One vector is turned by the same rotation once a tick. Each row is the vector after some number of ticks, and that number follows the row.
The counts run from 0 to 670.
[106 145 175 108 133 134 146 132  94 120 129 122 155 119 143 111  78 140
 120 100 117 125 120 137 128 183 130 114 116 138 125 120 139 134 151 139
 200 166 173 129  65 164 145 131 136  68 155 134 167 132 161 116 121 119
 174 128] -> 571
[ 92 133 175 142 132 136 149 113 115 129 107 102 144 135 118  72  99 134
 105 116 102 122 114 137 144 156  91 137 112 126 146 123 127 142 150 149
 192 146 170 108  78 170 142 124 143  93 173 152 132 133 154  95 134  68
 168 130] -> 375
[115 142 166 115 155 105 137 110 116 109 146 110 142 104 130 108  75 147
 124 106  89 126 109 151 153 186 105 133 119 143 134 125 142 131 124 139
 178 168 170 135  75 155 143 134 130  78 167 121 145 158 174 114 135 105
 182 146] -> 291
[120 164 176 131 154 112 160 112 127 107 137 114 159 114 105  93  81 130
  99 112  91 118  98 162 117 188 121 110  83 152 143 131 124 119 144 123
 179 129 158 125  59 151 137 127 122  99 132 131 144 152 150 100 132 100
 170 138] -> 4
[107 143 174 136 136 121 169 123 108 100 128 109 151 127 106  88  95 123
  87  91 105 132 102 149 134 161 104 113  86 152 145 138 123 122 161 126
 199 126 155 108  71 172 133 124 126  80 150 151 130 132 152 125 119 102
 168 132] -> 34
[124 160 181 110 142 105 144 122 111 109 135 123 149 115 138 110  79 146
 116  91 100 113 124 146 139 171 123 103  92 158 140 121 125 131 147 130
 204 153 151 138  73 143 138 105 112  74 155 136 131 143 173 106 102  98
 162 127] -> 633
[113 152 186 138 156 115 142 113 118 100 155 115 147 119  89  86  97 136
  93 115  87 128  93 168 139 190  91 135 120 132 139 130 143 129 133 137
 149 134 157 116  71 165 135 134 117  95 165 108 143 162 131 134 165  95
 164 135] -> 12
[110 175 206 131 138 125 121 140 106 113 145 147 152 130 109  84 106 147
  97 107 104 117 111 153 117 184 114 114 124 119 141 108 142 159 154 144
 145 144 142 123  66 167 144 110 116  83 163 100 149 146 101 143 152  90
 144 119] -> 144
[115 177 211 119 119 125 126 137  98 128 139 146 144 132 123  86  99 148
 104  99 118 119 140 138 125 167 114 113 108 137 141 118 146 169 159 136
 170 157 146 137  74 146 133  97 108  77 177 122 139 130 128 123 117  68
 140 112] -> 212
[ 97 127 162 130 145 116 154 114 114 106 135 102 152 115 114  87  90 134
 101 105  96 136  85 153 145 175  98 133 113 132 143 134 138 125 145 144
 173 144 169 106  72 179 144 146 146  80 151 142 142 149 162 140 142 115
 185 151] -> 38
[ 90 138 182 142 129 141 154 119 111 134 110 109 142 137 118  73  96 133
  99 112 110 121 120 134 141 155  87 138 111 134 148 131 134 148 154 145
 191 143 171 112  83 164 138 118 143  91 177 152 127 132 150 104 124  67
 166 126] -> 374
[114 165 184 130 152 105 148 136 134 107 154 144 150 127 113  98  96 147
  85 105  95 123  87 160 122 181 110 122 106 129 149 123 140 145 161 132
 151 115 155 116  67 168 140 119 131  71 133 120 127 159 128 165 131 121
 169 149] -> 454
[119 156 181 133 166 100 140 114 135 101 157 120 140 114 107 101  91 148
  99 113  77 116  92 167 148 187  92 126 114 141 142 121 138 132 131 137
 153 128 156 127  78 161 140 121 119  90 161 106 123 176 149 129 149 100
 169 142] -> 359
[113 146 176 113 139 128 140 133  97 112 131 124 155 126 138 110  84 139
 122  98 109 127 116 139 126 185 126 117 122 132 122 115 139 125 146 142
 195 165 169 126  63 173 150 136 134  69 156 127 175 135 156 113 132 121
 177 133] -> 572
[101 162 201 109 128 126 134 141  90 121 162 143 146 119 118  95  89 151
 101 101 121 138 121 148 130 193 112 128 126 131 140 137 163 162 156 137
 142 162 160 133  74 151 132 124 123  73 167 111 156 141 129 165 136 103
 160 123] -> 551
[122 171 210 124 126 114 115 123 103 118 137 138 142 132 114  80 103 147
 107  99 108 116 137 144 136 160 106 117 110 136 143 116 138 158 150 136
 178 156 132 130  75 145 134  96  97  82 182 124 132 135 132 115 124  60
 139 113] -> 623
[132 168 188 107 144  88 116 125 121 100 162 147 148 107 122  94  91 156
 110  96  93 127 105 154 135 181 121 112 110 129 142 113 146 153 142 137
 148 151 137 133  63 155 140 115 111  66 147 112 138 155 139 157 128 110
 158 152] -> 201
[ 88 153 195 134 136 135 137 138 115 135 137 139 149 137 113  79  99 148
  91 122 113 130 102 146 122 183  97 148 129 106 146 131 153 165 161 148
 140 136 174 115  72 165 139 129 155  83 155 123 141 144 118 152 145  97
 170 137] -> 459
[121 154 170 136 146 122 150 104 116 106 125 103 153 115 101  83  86 127
 107 113  91 122 111 154 123 179 109 118  92 141 137 128 124 121 134 130
 188 150 161 124  61 159 139 131 120  97 157 134 156 140 148  79 140  84
 163 134] -> 349
[103 127 163 132 153 108 146 113 122 100 135 107 151 117 111  87  96 138
 100 107  87 132  80 156 143 178  99 133 115 126 143 127 132 125 142 146
 168 137 164 104  66 180 144 141 143  80 146 138 142 156 158 141 150 114
 181 152] -> 39
[113 157 190 124 131 122 132 132 114 112 114 126 156 116 142  78 104 147
 113  96 104 103 110 136 135 154 128  84 105 145 144  90 113 152 162 153
 187 146 131 118  62 167 150 101 115  78 160 134 134 139 143 121 126  82
 141 123] -> 154
[100 144 181 131 134 129 133 117 123 122 108 113 161 110 130  54 105 146
 113 116 102 117  97 135 126 158 125 106 105 125 152 104 117 160 159 160
 169 147 148 110  53 167 149 125 145  95 145 150 147 138 144 119 140  73
 157 142] -> 470
[111 152 178 112 131 117 150 144  90 101 152 139 149 121 123 113  85 138
  97  83 114 137 114 148 129 185 114 112 108 140 134 131 145 133 161 129
 180 150 163 127  75 173 138 123 124  56 156 121 149 135 143 159 119 133
 164 131] -> 166
[ 97 165 208 126 118 134 135 141  92 121 140 140 149 124 119  77 106 149
  93  99 119 117 123 140 135 170 108 110 117 136 149 118 143 175 168 144
 153 149 142 122  79 156 132 103 117  78 178 119 137 133 117 154 128  77
 141 107] -> 147
[127 154 172 133 141 109 160 106 110  94 137 108 148 111  93  89  85 126
  96 101  90 126 107 158 134 176 106 109  85 152 141 135 123 117 137 122
 184 144 149 125  69 160 132 124 106  90 159 133 141 140 151 101 129  87
 160 135] -> 351
[106 167 206 119 117 132 131 135  93 131 134 140 142 129 128  82  94 148
 106 102 123 121 142 135 132 166 111 116 111 138 142 122 144 171 159 138
 174 164 148 134  77 145 133 100 115  78 181 126 142 123 133 123 116  67
 144 110] -> 213
[110 144 179 127 145 106 132 110 111 117 154 123 136 127  96  86  85 140
  99 115  96 145 106 156 138 185  83 159 118 110 142 148 164 141 129 134
 151 158 173 126  77 155 130 138 134  79 168 123 142 143 143 132 142  94
 179 153] -> 328
[ 94 132 173 141 134 145 157 123 107 118 105 106 159 126 123  74 100 129
 103 110 107 121 101 137 126 160 109 118 109 129 138 116 119 137 157 150
 194 144 170 102  66 188 148 132 143  88 158 149 154 128 148 108 140  90
 167 131] -> 441
[108 142 171 103 135 115 140 125 100 115 135 115 149 101 151 104  75 151
 126  95 109 125 119 138 148 173 123 109 109 150 134 120 137 139 143 145
 192 173 166 137  74 157 146 123 134  68 163 135 149 142 177 120 114 107
 174 135] -> 224
[ 84 149 199 126 117 143 132 134  89 129 126 125 147 118 132  73 104 152
 104 106 124 120 123 134 142 167 109 116 126 132 146 114 140 176 163 156
 161 165 151 118  77 161 140 114 132  82 184 126 143 134 132 140 134  75
 149 111] -> 149
[107 171 204 149 142 128 147 132 125 127 128 133 141 148 103  83 105 132
  83 111 100 111 119 151 128 162  87 130 105 134 146 124 129 147 158 135
 180 119 160 119  81 160 133  97 119  91 173 127 113 141 126 109 123  68
 153 117] -> 370
[ 90 148 194 138 127 125 141 118 120 138 126 119 142 124 116  56  99 149
  92 118 112 123 110 144 142 157  91 134 106 133 167 135 140 177 161 147
 150 140 156 120  82 144 131 114 142  97 167 146 115 142 139 138 125  57
 161 132] -> 401
[115 148 174 134 157  95 142 118 132  94 146 121 150 122 106  87  99 142
  93 105  83 124  76 163 138 176 100 124 110 129 147 122 132 128 147 138
 163 121 151 108  66 176 144 131 128  77 140 129 125 163 147 151 140 114
 177 153] -> 41
[113 167 190 134 160 102 150 123 131 110 160 129 139 120 110 106  88 148
  88 110  86 114 101 166 147 184  90 131 106 149 151 128 141 143 141 128
 154 119 158 133  87 151 132 106 114  86 163 106 106 172 143 142 131  98
 167 131] -> 361
[119 164 180 129 149 112 168 114 120 105 147 116 159 115 101  97  80 130
  93 107  96 123 102 164 119 191 114 113  81 157 145 142 128 120 147 116
 177 130 156 130  64 148 129 124 120  90 136 131 141 149 148 114 124 102
 170 133] -> 5
